In the data rows, 128 means zero.
Here are some points, each followed by its number:
164,126,150,159,101,037,154,138,127,110,135,139,125,105,159,186,101,117,101,164,132,112,037,120,120,183,135,152,131,168,148,095,162,111,103,151,106,156,173,118,080,099,144,129,111,144,195,139 0
121,161,131,130,150,120,150,129,097,127,103,115,152,115,087,058,183,226,141,072,133,191,104,162,128,089,100,073,131,109,127,099,036,152,139,126,151,144,051,163,155,151,102,041,136,094,067,122 1
123,153,128,144,160,132,143,134,098,129,106,111,141,101,092,081,177,189,152,084,137,145,092,150,141,100,091,055,125,115,123,128,083,171,135,103,150,036,064,143,116,129,112,061,120,107,052,129 2
165,107,140,130,108,137,146,131,140,137,144,135,118,146,148,139,117,117,118,147,124,123,142,122,135,129,118,137,115,136,129,145,036,098,133,135,142,129,148,113,038,126,149,170,126,126,161,134 3
187,188,097,097,154,091,135,092,056,117,136,119,140,088,060,027,184,249,156,094,136,255,119,175,103,075,137,131,136,093,136,057,038,139,155,148,131,133,035,175,152,192,052,000,138,055,025,143 4
065,116,137,099,156,168,132,099,134,107,129,094,036,123,130,103,137,094,128,133,166,080,033,136,142,037,036,076,139,082,109,142,180,212,147,073,145,077,164,119,119,098,114,125,080,172,082,185 5
152,109,144,181,071,088,178,137,152,098,162,128,141,100,120,212,037,105,089,176,133,125,255,121,084,241,142,244,113,187,124,040,158,098,113,155,072,195,182,134,092,068,127,104,107,150,237,153 6
118,148,123,138,169,126,141,130,090,118,105,123,144,122,105,081,153,193,126,088,129,118,093,136,145,095,082,058,149,112,117,132,106,179,151,090,141,114,092,132,038,122,115,091,109,108,056,113 7
111,121,119,035,138,152,112,119,157,131,152,119,128,162,148,148,116,096,143,132,138,073,074,119,149,107,123,111,123,110,122,158,161,147,149,101,139,103,154,107,157,136,137,168,136,132,116,132 8
191,127,121,159,098,133,131,116,150,137,159,128,079,161,163,196,033,079,094,162,141,082,190,090,120,146,119,184,104,148,109,126,157,119,111,113,116,159,175,071,103,160,164,192,081,146,198,135 9
086,113,125,109,148,133,095,135,159,165,136,147,140,154,149,138,130,113,141,131,122,145,079,135,138,133,161,148,139,108,138,162,138,117,141,178,125,110,141,156,175,135,125,155,162,152,034,112 10
099,119,035,100,155,165,114,122,161,170,124,143,139,134,116,121,143,107,140,131,135,144,071,132,143,127,147,127,156,111,128,175,144,121,144,169,131,126,133,034,187,141,130,143,159,151,117,128 11
171,156,183,174,124,138,136,181,103,100,103,143,104,093,163,169,133,153,090,153,118,105,230,106,109,183,140,051,168,172,142,122,146,143,109,143,140,121,152,119,050,101,138,136,110,150,152,145 12
139,102,127,116,138,141,127,123,161,144,168,114,110,173,171,128,092,090,118,145,135,074,098,100,143,152,131,143,121,103,121,170,146,116,152,098,141,120,035,099,146,149,160,203,038,136,164,123 13
159,128,152,158,108,119,142,133,129,114,130,151,132,116,152,168,100,117,111,178,133,108,222,132,107,155,132,162,038,160,143,096,156,113,104,145,034,145,169,121,098,103,141,157,112,148,187,137 14
164,126,122,156,127,134,156,134,146,109,149,119,111,148,146,153,091,107,085,137,140,093,142,112,105,111,104,100,138,142,122,128,143,139,147,089,153,109,149,110,091,141,169,166,081,135,143,148 15
194,114,125,134,113,128,134,126,156,132,180,123,094,154,161,172,071,085,098,035,132,095,178,112,117,130,120,174,114,143,109,127,182,103,119,103,138,147,163,090,102,150,163,199,099,135,182,137 16
111,137,109,128,142,158,137,111,137,121,140,114,138,151,149,123,130,107,132,131,137,085,057,123,145,108,129,099,150,110,127,165,152,140,154,119,152,099,153,101,151,146,138,133,133,140,105,144 17
118,100,123,103,138,108,111,140,149,137,180,136,116,168,191,037,099,091,156,154,140,095,096,089,133,168,158,164,117,108,122,035,124,099,166,136,129,121,163,104,141,153,154,190,159,121,166,101 18
170,104,142,155,091,118,138,140,148,036,141,146,110,127,124,190,102,097,111,171,127,134,228,124,111,154,139,181,116,176,132,105,168,100,112,144,114,164,148,108,099,126,135,145,126,148,193,142 19
145,124,153,152,130,127,143,149,117,132,116,128,127,108,150,132,118,140,118,150,117,123,194,125,131,148,121,105,145,152,142,136,137,110,035,144,132,129,143,128,096,112,142,129,123,143,160,035 20
178,125,139,151,093,127,137,138,158,126,178,136,104,135,152,184,074,089,115,180,135,105,202,106,118,158,118,191,126,167,137,120,170,104,103,126,114,159,164,099,117,133,162,193,110,143,034,136 21
131,163,132,095,150,139,130,114,088,127,091,121,159,111,075,065,187,187,160,090,131,205,096,156,130,079,107,087,128,122,130,100,088,170,122,130,034,126,066,174,158,145,083,048,038,106,047,146 22
116,170,095,133,037,129,127,118,079,115,067,085,121,092,068,058,186,244,138,091,173,215,079,136,143,116,106,082,150,125,081,055,045,178,142,132,199,169,046,202,133,201,131,000,106,089,039,104 23
084,111,122,117,156,153,092,142,162,162,123,156,139,124,130,135,159,100,148,135,130,162,074,125,156,136,186,134,150,130,144,158,136,110,128,185,115,133,138,151,178,124,101,159,170,165,120,123 24
092,108,128,103,149,142,110,137,150,150,142,140,133,155,154,146,117,098,145,135,130,110,078,118,141,143,159,145,038,100,115,174,124,115,161,151,129,127,154,134,185,144,136,178,162,132,146,112 25
183,114,131,141,105,131,125,130,163,140,182,149,091,164,142,208,074,086,112,189,142,110,185,118,120,169,137,192,107,147,121,123,160,105,116,143,128,168,172,082,131,151,151,179,113,037,202,107 26
New points follow, each followed by the numbers of its three nearest points above, nearest first.
164,151,160,153,121,126,137,136,119,123,118,036,126,119,149,149,111,137,111,149,114,106,165,121,126,128,095,100,153,150,133,125,145,122,128,113,135,116,150,092,089,138,147,155,038,143,143,130 15 20 12
129,155,132,153,153,128,138,143,102,133,109,133,136,116,104,099,150,181,129,092,114,143,127,133,152,034,106,063,146,135,145,142,105,146,134,123,138,137,094,150,106,035,128,089,133,116,102,119 7 2 1
160,138,156,163,112,119,135,147,123,106,107,154,131,108,153,164,115,128,093,146,126,112,204,124,109,158,119,120,161,174,138,104,158,138,102,146,122,146,159,123,088,103,130,131,038,146,171,141 12 19 20
162,102,139,124,105,119,117,136,035,143,180,131,098,159,171,170,087,083,133,171,135,094,153,103,122,165,147,180,120,131,120,144,149,097,035,131,130,153,163,095,135,158,160,198,135,150,186,118 9 26 16
127,108,113,116,126,114,111,136,142,150,194,142,099,178,185,160,092,084,145,151,138,092,113,101,131,163,153,158,110,111,120,156,137,100,155,131,128,120,162,102,161,149,146,201,167,130,178,106 25 18 8
098,092,116,104,143,109,096,167,138,158,134,139,133,129,158,149,122,115,184,155,110,169,118,125,126,162,213,166,147,104,138,162,108,070,169,235,111,131,141,157,038,117,117,154,196,146,160,102 24 10 3
078,117,135,096,151,162,107,133,153,159,110,134,141,126,120,142,158,124,150,122,128,140,073,143,161,113,164,116,160,126,147,154,126,130,130,153,034,115,144,158,186,135,112,131,164,149,106,128 24 10 17
070,169,097,109,150,205,137,081,132,139,036,096,165,127,097,160,144,126,127,093,131,087,000,158,171,100,117,078,137,113,118,170,151,188,162,102,148,092,121,100,153,144,127,081,118,108,038,143 17 2 8
174,126,133,144,106,109,148,128,140,124,142,129,108,107,154,188,078,101,115,176,138,110,037,113,104,187,126,188,124,159,136,087,159,091,107,149,098,160,176,100,079,107,157,146,098,157,203,137 0 9 14
170,126,137,142,108,133,147,125,151,129,176,128,090,168,176,177,072,075,101,179,149,083,160,094,124,165,120,182,107,138,109,125,172,109,123,107,117,133,168,083,104,145,169,190,109,135,191,113 9 26 16
038,142,146,153,130,037,148,135,132,114,132,125,113,133,153,179,093,114,087,162,136,079,157,035,114,152,099,129,140,150,111,114,162,125,123,039,124,121,159,101,038,129,154,164,091,141,172,035 15 20 0
172,129,111,147,118,037,124,133,168,142,169,120,099,177,157,173,082,076,106,174,147,036,171,119,118,142,134,185,109,153,108,035,160,116,121,098,124,136,161,094,108,136,153,196,109,133,183,134 9 26 16
101,116,116,117,139,133,096,150,143,165,112,156,149,146,123,138,150,122,174,137,117,170,097,122,128,132,175,140,145,124,140,159,114,119,138,215,112,119,137,169,206,126,109,136,186,146,128,127 24 10 25
113,099,121,127,160,123,145,147,103,145,036,107,123,138,113,047,154,153,092,049,116,079,109,119,152,121,093,047,142,117,106,173,114,174,160,079,152,095,126,139,076,116,144,129,105,138,101,119 7 2 17
148,137,124,136,153,140,146,119,143,036,151,124,115,155,153,144,105,115,107,124,133,081,123,116,128,135,114,138,139,136,116,148,152,144,137,072,138,121,148,099,099,137,153,170,092,134,138,133 15 17 8
166,130,127,145,131,129,138,129,151,152,169,128,097,161,158,037,083,100,102,154,140,097,175,121,107,133,119,162,116,146,124,110,159,109,126,111,130,151,166,098,101,124,152,177,107,118,179,135 15 16 9
178,036,134,149,123,133,153,137,156,140,169,116,102,166,177,173,082,083,088,163,147,087,037,114,113,140,108,150,128,147,112,135,166,128,116,086,128,126,145,080,095,137,182,180,077,137,176,131 15 13 9
135,169,118,090,128,116,135,132,088,138,036,128,156,104,076,059,189,204,174,085,125,233,114,165,131,084,120,107,123,108,141,072,072,159,109,146,127,136,058,188,187,151,080,037,159,079,051,145 1 22 4
079,132,135,112,137,150,097,116,133,157,103,155,156,107,101,139,182,137,168,123,133,179,098,148,135,112,164,112,162,116,147,163,126,132,127,192,130,133,114,168,197,118,114,128,177,158,102,147 24 10 11
087,139,124,105,154,158,118,129,131,128,111,121,154,121,106,116,159,128,148,097,136,107,058,142,154,086,132,091,131,107,035,153,146,161,135,115,141,103,122,138,153,132,118,116,143,139,081,139 17 8 10
114,036,119,119,124,101,080,146,139,179,115,166,036,141,152,160,129,122,180,145,107,179,135,131,126,156,199,179,139,122,146,168,117,079,150,254,098,136,154,154,184,133,105,150,207,143,170,105 24 10 25
099,101,117,100,141,117,100,146,149,161,128,161,139,127,161,133,130,036,179,143,118,171,090,114,130,153,189,166,140,114,129,172,117,089,153,224,118,132,144,163,188,120,108,158,038,148,162,108 24 10 25
113,169,116,119,037,139,136,110,103,133,080,111,145,101,079,075,186,194,162,090,131,186,092,159,127,079,116,094,152,116,127,114,085,189,123,112,139,128,065,176,155,135,096,044,143,112,044,144 1 2 23
147,114,131,121,125,132,124,128,035,130,154,135,113,144,156,142,033,097,036,149,137,082,117,113,131,138,128,135,135,035,128,161,159,134,153,107,138,125,161,091,121,129,164,174,105,037,162,126 15 17 26
169,110,156,150,080,111,126,128,160,128,155,157,115,135,156,187,093,036,125,168,135,131,220,120,124,166,149,201,126,174,136,122,179,089,105,174,093,176,035,119,139,114,146,152,145,154,224,126 19 14 26
186,115,154,141,163,135,123,093,166,128,171,117,102,206,215,167,066,071,036,162,153,058,111,090,130,150,089,178,107,126,086,146,158,139,105,055,144,118,165,073,107,152,230,207,081,135,193,143 9 15 16
132,148,136,160,142,122,136,155,095,036,036,123,140,117,091,074,169,218,158,092,132,190,135,159,149,115,090,064,038,134,134,114,079,034,130,128,142,145,060,158,134,135,130,035,139,087,074,134 1 2 22
134,144,149,161,151,126,146,147,114,121,101,122,134,123,105,103,146,175,113,106,136,126,127,138,144,111,096,066,140,139,127,140,109,148,126,125,145,118,108,138,086,101,137,098,126,120,096,127 7 2 17
151,116,143,134,037,122,114,135,161,139,177,142,103,156,036,165,101,098,141,157,118,114,150,102,137,166,155,183,119,129,133,145,151,089,133,141,128,135,166,105,146,137,155,200,147,144,189,104 26 19 9
107,078,131,124,133,103,089,147,156,178,124,152,135,144,162,145,132,120,175,156,111,194,119,120,123,166,204,183,125,104,138,172,121,065,154,232,111,135,136,159,192,116,115,170,186,148,170,095 24 10 25
125,145,139,130,144,141,141,129,119,110,108,095,132,115,127,109,141,159,113,126,140,106,105,142,149,087,094,083,127,135,128,138,124,155,144,093,151,107,128,116,114,129,129,121,038,130,087,035 7 17 15
162,124,105,164,064,147,110,143,169,157,164,125,029,035,141,245,098,084,105,170,154,036,183,086,138,119,167,210,099,157,113,131,158,113,129,123,142,160,146,077,143,191,139,203,152,168,185,105 9 26 16
100,112,129,110,134,123,115,140,151,152,128,151,136,127,160,138,141,115,162,150,118,162,100,129,147,139,179,146,164,120,146,161,128,104,143,196,115,128,131,162,174,119,116,170,171,148,127,116 24 10 25
165,130,164,167,110,137,147,153,118,120,113,146,125,120,144,156,122,151,114,145,114,128,202,125,120,167,128,033,152,162,143,120,150,107,102,157,117,140,142,121,090,100,128,035,121,139,161,127 12 20 19
107,156,132,122,157,158,134,104,098,126,095,100,155,114,088,074,187,186,149,062,134,168,072,168,132,084,110,088,144,108,123,120,085,178,133,095,142,036,071,171,148,134,089,046,125,037,035,134 2 1 22
114,090,134,114,132,105,090,165,152,180,111,166,141,125,151,148,133,125,182,152,094,219,132,131,138,143,190,163,139,128,163,147,121,057,115,255,103,134,146,188,202,035,036,153,204,154,165,119 24 10 25
095,132,103,125,149,166,034,034,137,119,121,100,138,137,122,125,132,116,120,090,141,073,045,132,136,079,106,097,128,103,108,162,148,163,152,082,147,087,124,105,138,138,136,118,119,136,074,144 17 8 5
132,143,161,224,161,137,144,194,110,109,093,116,126,115,067,089,199,226,172,035,138,149,107,126,034,134,059,004,038,147,119,169,069,160,142,079,119,036,025,154,086,087,117,041,139,110,061,133 2 7 1
154,103,137,130,114,119,111,136,160,148,157,137,097,143,168,037,086,080,130,167,130,100,165,108,130,034,148,193,109,143,136,144,149,089,122,144,114,140,169,105,139,143,159,180,148,131,197,128 18 3 16
180,114,138,135,111,128,146,119,146,142,167,130,105,157,160,171,091,085,093,155,137,096,171,120,129,143,120,173,108,150,112,136,149,105,125,101,128,147,150,104,122,131,163,178,116,037,184,132 26 9 16
121,168,074,106,160,188,115,107,149,083,093,121,163,132,111,055,133,108,124,060,120,036,034,109,110,068,122,039,156,107,127,172,135,185,143,098,189,085,159,100,151,133,127,121,175,151,076,151 17 8 7
038,163,132,131,160,125,130,116,093,126,090,108,157,116,102,089,154,188,036,100,120,118,093,138,150,094,085,064,136,126,035,134,086,149,151,106,160,110,091,130,038,148,122,084,038,110,058,126 7 2 1
038,176,183,140,163,129,129,123,081,136,058,125,178,099,036,101,149,195,104,146,088,112,128,125,170,075,053,044,185,111,146,154,093,121,153,108,115,102,117,095,089,119,137,130,087,129,099,089 7 2 1
154,117,158,153,074,103,152,143,144,130,137,161,136,081,133,195,091,118,139,163,126,159,255,145,106,207,165,214,118,190,144,064,165,059,099,203,079,184,178,140,114,081,142,118,140,149,218,132 6 19 14
152,158,035,137,134,123,135,143,121,110,036,139,122,123,138,154,119,146,110,153,116,097,167,127,136,034,104,085,157,035,134,133,137,134,128,105,125,114,140,108,084,121,131,154,099,125,132,130 15 17 7
